500 stands for zero in the data rows.
Here are some points:
(592, 450, 454, 485, 571, 529, 484, 503, 526, 507, 509, 651, 332, 364, 429, 430, 469, 334, 469, 440)
(577, 369, 477, 658, 517, 629, 360, 671, 544, 692, 579, 620, 677, 528, 451, 537, 365, 470, 428, 556)
(504, 467, 379, 595, 609, 484, 409, 566, 520, 538, 534, 461, 463, 405, 442, 474, 452, 378, 512, 604)
(592, 583, 586, 604, 552, 560, 453, 514, 549, 495, 458, 659, 226, 468, 449, 513, 401, 436, 458, 531)
(637, 342, 476, 603, 618, 658, 505, 533, 530, 533, 544, 537, 212, 329, 547, 394, 496, 358, 472, 500)
(577, 608, 349, 564, 513, 532, 423, 606, 628, 550, 467, 633, 798, 455, 257, 498, 423, 412, 638, 586)
(495, 475, 617, 602, 544, 585, 402, 510, 562, 581, 585, 524, 479, 532, 593, 549, 432, 489, 494, 508)
(577, 529, 497, 478, 549, 553, 401, 608, 532, 564, 536, 647, 631, 447, 447, 490, 477, 435, 408, 555)
(465, 555, 554, 352, 405, 349, 525, 368, 430, 375, 329, 389, 801, 529, 482, 589, 562, 650, 562, 361)
(478, 528, 506, 421, 440, 490, 498, 460, 374, 550, 450, 534, 751, 550, 550, 553, 609, 509, 611, 489)
(270, 678, 581, 402, 444, 374, 602, 332, 344, 447, 398, 419, 369, 631, 598, 600, 614, 568, 502, 409)
(295, 609, 687, 463, 451, 324, 651, 312, 340, 206, 395, 324, 935, 491, 631, 607, 568, 509, 679, 352)
(545, 384, 464, 681, 679, 547, 520, 555, 615, 639, 662, 526, 343, 380, 558, 302, 645, 414, 526, 603)
(501, 571, 492, 545, 540, 494, 443, 527, 496, 575, 519, 570, 411, 457, 413, 567, 480, 516, 442, 500)
(298, 653, 545, 461, 353, 301, 656, 359, 357, 311, 491, 330, 889, 564, 684, 611, 510, 676, 563, 376)
(519, 407, 517, 506, 411, 597, 407, 555, 508, 524, 573, 500, 576, 474, 546, 457, 501, 486, 569, 552)
(562, 422, 493, 609, 619, 636, 493, 648, 649, 556, 557, 523, 434, 394, 538, 327, 379, 417, 554, 586)
(545, 342, 500, 611, 607, 609, 484, 637, 629, 556, 562, 524, 445, 341, 560, 294, 373, 411, 535, 608)
(595, 488, 427, 523, 512, 458, 463, 629, 635, 677, 594, 556, 855, 441, 434, 612, 427, 472, 508, 596)
(438, 518, 551, 300, 433, 426, 535, 412, 387, 380, 381, 437, 673, 604, 544, 596, 636, 464, 591, 311)
(529, 510, 589, 504, 495, 400, 598, 397, 541, 343, 482, 298, 994, 549, 586, 595, 511, 565, 699, 522)
(580, 509, 486, 556, 711, 463, 538, 571, 582, 568, 475, 555, 576, 587, 602, 521, 466, 608, 360, 596)
(508, 478, 525, 606, 561, 534, 490, 587, 620, 580, 643, 528, 916, 361, 412, 417, 480, 503, 517, 554)
(537, 550, 500, 522, 629, 663, 494, 580, 505, 535, 577, 551, 565, 525, 513, 533, 459, 525, 431, 393)
(590, 421, 441, 423, 471, 608, 402, 535, 536, 566, 485, 583, 718, 483, 446, 429, 367, 509, 420, 587)
(329, 583, 588, 435, 441, 449, 542, 372, 465, 331, 398, 447, 999, 601, 466, 537, 583, 635, 517, 418)
(559, 453, 592, 619, 505, 522, 560, 591, 424, 588, 638, 517, 910, 440, 433, 345, 421, 394, 394, 571)
(442, 607, 659, 491, 375, 398, 593, 498, 432, 439, 388, 509, 781, 632, 537, 538, 589, 513, 495, 478)
(445, 483, 552, 471, 490, 403, 642, 477, 513, 506, 514, 426, 999, 526, 655, 601, 457, 570, 485, 450)
(516, 436, 413, 568, 573, 501, 348, 522, 598, 667, 544, 544, 439, 515, 377, 465, 468, 524, 483, 536)
(495, 559, 499, 538, 579, 594, 523, 543, 477, 511, 528, 545, 624, 523, 521, 538, 474, 532, 440, 410)
(507, 486, 567, 412, 422, 397, 463, 374, 430, 476, 471, 379, 699, 551, 656, 517, 583, 640, 610, 480)
(609, 565, 506, 538, 590, 587, 481, 514, 562, 593, 528, 512, 406, 450, 316, 563, 407, 600, 528, 506)
(592, 435, 446, 509, 518, 613, 471, 509, 513, 660, 559, 574, 590, 461, 444, 465, 415, 392, 414, 500)
(583, 475, 526, 626, 466, 710, 340, 510, 625, 572, 476, 659, 449, 545, 327, 428, 314, 468, 480, 565)
(590, 351, 512, 558, 508, 547, 438, 599, 510, 500, 534, 537, 342, 434, 575, 381, 475, 413, 502, 531)
(504, 488, 451, 586, 509, 623, 437, 479, 517, 513, 661, 548, 367, 535, 432, 645, 465, 560, 430, 521)
(415, 450, 542, 313, 379, 395, 541, 362, 513, 424, 314, 497, 746, 606, 578, 409, 590, 521, 460, 443)
(363, 609, 588, 358, 407, 349, 609, 336, 409, 461, 438, 499, 640, 422, 580, 536, 599, 526, 665, 416)
(478, 444, 562, 598, 605, 534, 478, 610, 605, 530, 592, 599, 242, 387, 455, 461, 385, 467, 401, 552)
(441, 614, 485, 395, 436, 222, 577, 389, 331, 380, 456, 331, 298, 565, 604, 564, 690, 520, 604, 386)
(581, 317, 476, 581, 497, 563, 436, 631, 532, 487, 548, 552, 222, 457, 579, 367, 478, 415, 539, 512)
(311, 503, 578, 360, 404, 377, 628, 360, 433, 301, 471, 284, 636, 623, 602, 518, 549, 587, 617, 331)
(567, 508, 414, 526, 526, 614, 449, 533, 494, 646, 624, 586, 911, 460, 472, 465, 325, 473, 440, 586)
(498, 616, 596, 488, 377, 419, 528, 470, 443, 419, 408, 523, 749, 592, 486, 543, 553, 543, 546, 444)
(501, 519, 444, 465, 663, 574, 262, 613, 604, 490, 624, 557, 760, 482, 303, 370, 542, 416, 470, 476)
Here are 16 more points, each followed by its number:
(528, 443, 530, 290, 609, 488, 408, 498, 417, 666, 654, 486, 676, 452, 505, 573, 429, 452, 437, 470) 0
(606, 494, 437, 534, 492, 660, 487, 608, 503, 619, 616, 653, 510, 429, 329, 413, 339, 509, 467, 628) 1
(511, 365, 385, 574, 429, 521, 335, 628, 614, 572, 447, 727, 785, 460, 393, 411, 289, 477, 526, 587) 2
(623, 458, 498, 616, 542, 631, 448, 586, 580, 465, 573, 598, 617, 502, 442, 411, 493, 483, 493, 479) 3
(422, 561, 590, 417, 391, 482, 505, 451, 411, 476, 486, 332, 862, 539, 499, 582, 569, 496, 583, 411) 4
(574, 512, 470, 558, 534, 573, 444, 546, 620, 398, 552, 580, 416, 558, 354, 458, 438, 413, 471, 707) 5
(521, 508, 517, 397, 449, 395, 515, 435, 483, 413, 399, 478, 735, 468, 437, 554, 542, 599, 559, 416) 6
(553, 467, 482, 501, 517, 589, 513, 502, 520, 659, 512, 519, 733, 508, 462, 447, 434, 425, 392, 503) 7
(549, 416, 401, 610, 593, 550, 442, 624, 531, 581, 606, 651, 570, 375, 427, 478, 432, 474, 496, 579) 8
(425, 553, 632, 474, 460, 430, 580, 318, 352, 318, 413, 431, 758, 635, 689, 619, 611, 644, 584, 403) 9
(395, 534, 519, 501, 428, 369, 511, 460, 270, 458, 379, 454, 752, 646, 460, 589, 540, 660, 602, 437) 10
(453, 542, 535, 402, 265, 396, 597, 343, 379, 415, 291, 301, 388, 450, 588, 603, 549, 532, 609, 345) 11
(501, 466, 526, 590, 573, 576, 449, 593, 623, 542, 546, 522, 571, 543, 507, 455, 420, 484, 434, 565) 12
(540, 537, 439, 569, 452, 516, 545, 576, 497, 473, 433, 503, 781, 534, 516, 520, 421, 503, 633, 536) 13
(586, 429, 449, 420, 448, 616, 407, 505, 527, 590, 479, 587, 693, 485, 480, 464, 384, 528, 423, 599) 14
(401, 608, 595, 348, 410, 368, 516, 478, 345, 483, 474, 401, 535, 610, 634, 552, 614, 701, 551, 402) 15
Which of these numbered points is nearest to each point below, ignoring the 3 directions in which the first points spread most? Its number follows each.
(552, 444, 513, 377, 592, 525, 411, 529, 464, 623, 647, 514, 659, 462, 479, 522, 439, 459, 451, 476) > 0
(616, 464, 456, 623, 513, 630, 402, 607, 630, 490, 608, 615, 578, 511, 378, 365, 458, 462, 503, 502) > 3
(495, 558, 524, 353, 417, 340, 528, 374, 449, 403, 320, 427, 842, 513, 446, 595, 550, 678, 577, 360) > 6
(441, 566, 481, 434, 517, 373, 545, 411, 387, 398, 498, 438, 490, 412, 647, 551, 507, 532, 554, 475) > 8
(597, 491, 487, 622, 499, 584, 474, 598, 565, 458, 564, 586, 687, 525, 429, 384, 520, 497, 526, 482) > 3
(570, 519, 454, 512, 486, 622, 524, 555, 465, 587, 557, 603, 564, 466, 374, 448, 373, 539, 494, 598) > 1
(610, 415, 409, 384, 435, 627, 408, 535, 541, 594, 483, 595, 782, 491, 463, 430, 361, 513, 411, 591) > 14
(352, 588, 675, 401, 330, 473, 505, 423, 378, 429, 477, 252, 870, 543, 551, 602, 630, 509, 578, 356) > 4
(486, 536, 650, 323, 553, 373, 575, 433, 435, 362, 363, 476, 471, 528, 595, 515, 530, 572, 590, 375) > 6
(682, 492, 480, 651, 470, 545, 440, 558, 557, 484, 558, 649, 516, 473, 563, 500, 511, 399, 226, 758) > 5
(564, 416, 387, 517, 610, 717, 480, 654, 615, 513, 748, 539, 750, 480, 418, 430, 517, 419, 471, 497) > 3
(451, 588, 526, 512, 456, 466, 477, 458, 406, 430, 492, 418, 999, 520, 503, 554, 471, 487, 543, 486) > 4
(474, 406, 567, 538, 555, 587, 525, 586, 579, 474, 518, 475, 436, 432, 604, 377, 434, 453, 535, 547) > 12
Here are 16 other points, each followed by its number:
(512, 517, 489, 622, 578, 581, 406, 579, 610, 482, 557, 439, 79, 446, 464, 498, 490, 600, 479, 637) 0
(566, 392, 411, 568, 531, 567, 482, 424, 495, 606, 477, 563, 862, 459, 406, 385, 520, 380, 545, 506) 1
(598, 425, 447, 535, 567, 486, 482, 580, 604, 599, 729, 606, 281, 300, 499, 483, 462, 566, 491, 502) 2
(339, 575, 601, 502, 325, 385, 652, 442, 486, 406, 335, 477, 739, 561, 474, 536, 467, 631, 591, 560) 3
(607, 380, 374, 610, 484, 560, 474, 518, 568, 685, 541, 586, 646, 334, 458, 344, 506, 369, 563, 557) 4
(548, 459, 502, 539, 608, 626, 374, 506, 695, 499, 575, 600, 585, 529, 270, 550, 461, 432, 476, 417) 5
(563, 493, 439, 503, 517, 455, 445, 586, 586, 616, 561, 547, 899, 454, 459, 576, 444, 478, 529, 578) 6
(562, 592, 583, 579, 486, 570, 498, 470, 436, 548, 500, 539, 731, 561, 518, 477, 425, 444, 505, 548) 7
(403, 572, 605, 406, 350, 370, 565, 338, 401, 391, 451, 399, 999, 467, 612, 590, 532, 570, 661, 331) 8
(534, 392, 378, 460, 531, 568, 585, 510, 663, 610, 544, 590, 578, 411, 483, 366, 498, 379, 498, 553) 9
(498, 590, 530, 383, 417, 332, 574, 456, 406, 403, 475, 415, 608, 518, 536, 517, 555, 366, 473, 331) 10
(602, 464, 382, 533, 697, 554, 413, 523, 519, 591, 608, 514, 561, 370, 390, 489, 250, 447, 493, 526) 11
(610, 530, 455, 589, 577, 559, 453, 499, 502, 621, 623, 402, 455, 528, 413, 567, 462, 514, 465, 581) 12
(448, 560, 628, 357, 530, 393, 593, 438, 428, 383, 388, 447, 496, 549, 593, 513, 522, 557, 612, 384) 13
(592, 538, 486, 475, 561, 565, 407, 667, 584, 575, 551, 668, 609, 421, 455, 474, 450, 412, 429, 549) 14
(329, 470, 477, 457, 349, 407, 586, 401, 368, 524, 342, 364, 825, 478, 559, 635, 658, 632, 536, 408) 15
Which of these numbered points is nearest to each point below, ignoring the 3 directions in which the first points spread most? Its number follows each.
(583, 413, 489, 582, 599, 518, 365, 661, 612, 474, 559, 507, 349, 451, 281, 472, 416, 401, 445, 601) > 5
(566, 397, 405, 571, 499, 519, 504, 486, 521, 620, 483, 537, 626, 414, 491, 402, 520, 406, 585, 529) > 4
(458, 559, 577, 382, 292, 431, 578, 365, 375, 413, 315, 351, 450, 495, 557, 608, 545, 526, 595, 349) > 8
(580, 466, 483, 491, 508, 451, 513, 538, 597, 558, 674, 574, 321, 348, 511, 492, 504, 581, 506, 463) > 2
(298, 566, 526, 532, 347, 449, 502, 307, 415, 407, 444, 445, 722, 547, 525, 589, 636, 503, 557, 492) > 4
(572, 450, 170, 640, 632, 558, 500, 579, 541, 666, 629, 554, 663, 627, 465, 398, 350, 486, 433, 648) > 12
(613, 474, 435, 531, 532, 476, 484, 612, 626, 665, 582, 577, 715, 424, 442, 560, 424, 460, 484, 582) > 6
(372, 611, 594, 378, 411, 359, 619, 321, 374, 432, 455, 458, 627, 461, 590, 550, 579, 553, 651, 417) > 8
(537, 619, 441, 570, 640, 562, 428, 447, 581, 596, 566, 593, 441, 446, 421, 532, 398, 575, 563, 661) > 0
(390, 540, 562, 361, 349, 330, 657, 385, 476, 430, 333, 388, 999, 627, 609, 590, 602, 692, 431, 411) > 15
(409, 463, 492, 431, 410, 411, 555, 342, 388, 393, 425, 431, 970, 583, 546, 555, 571, 520, 601, 472) > 1
(361, 569, 608, 499, 354, 389, 641, 411, 455, 380, 357, 473, 746, 579, 529, 554, 498, 641, 584, 528) > 3
(632, 470, 323, 554, 416, 652, 466, 446, 567, 440, 631, 637, 726, 447, 308, 412, 509, 469, 471, 608) > 4
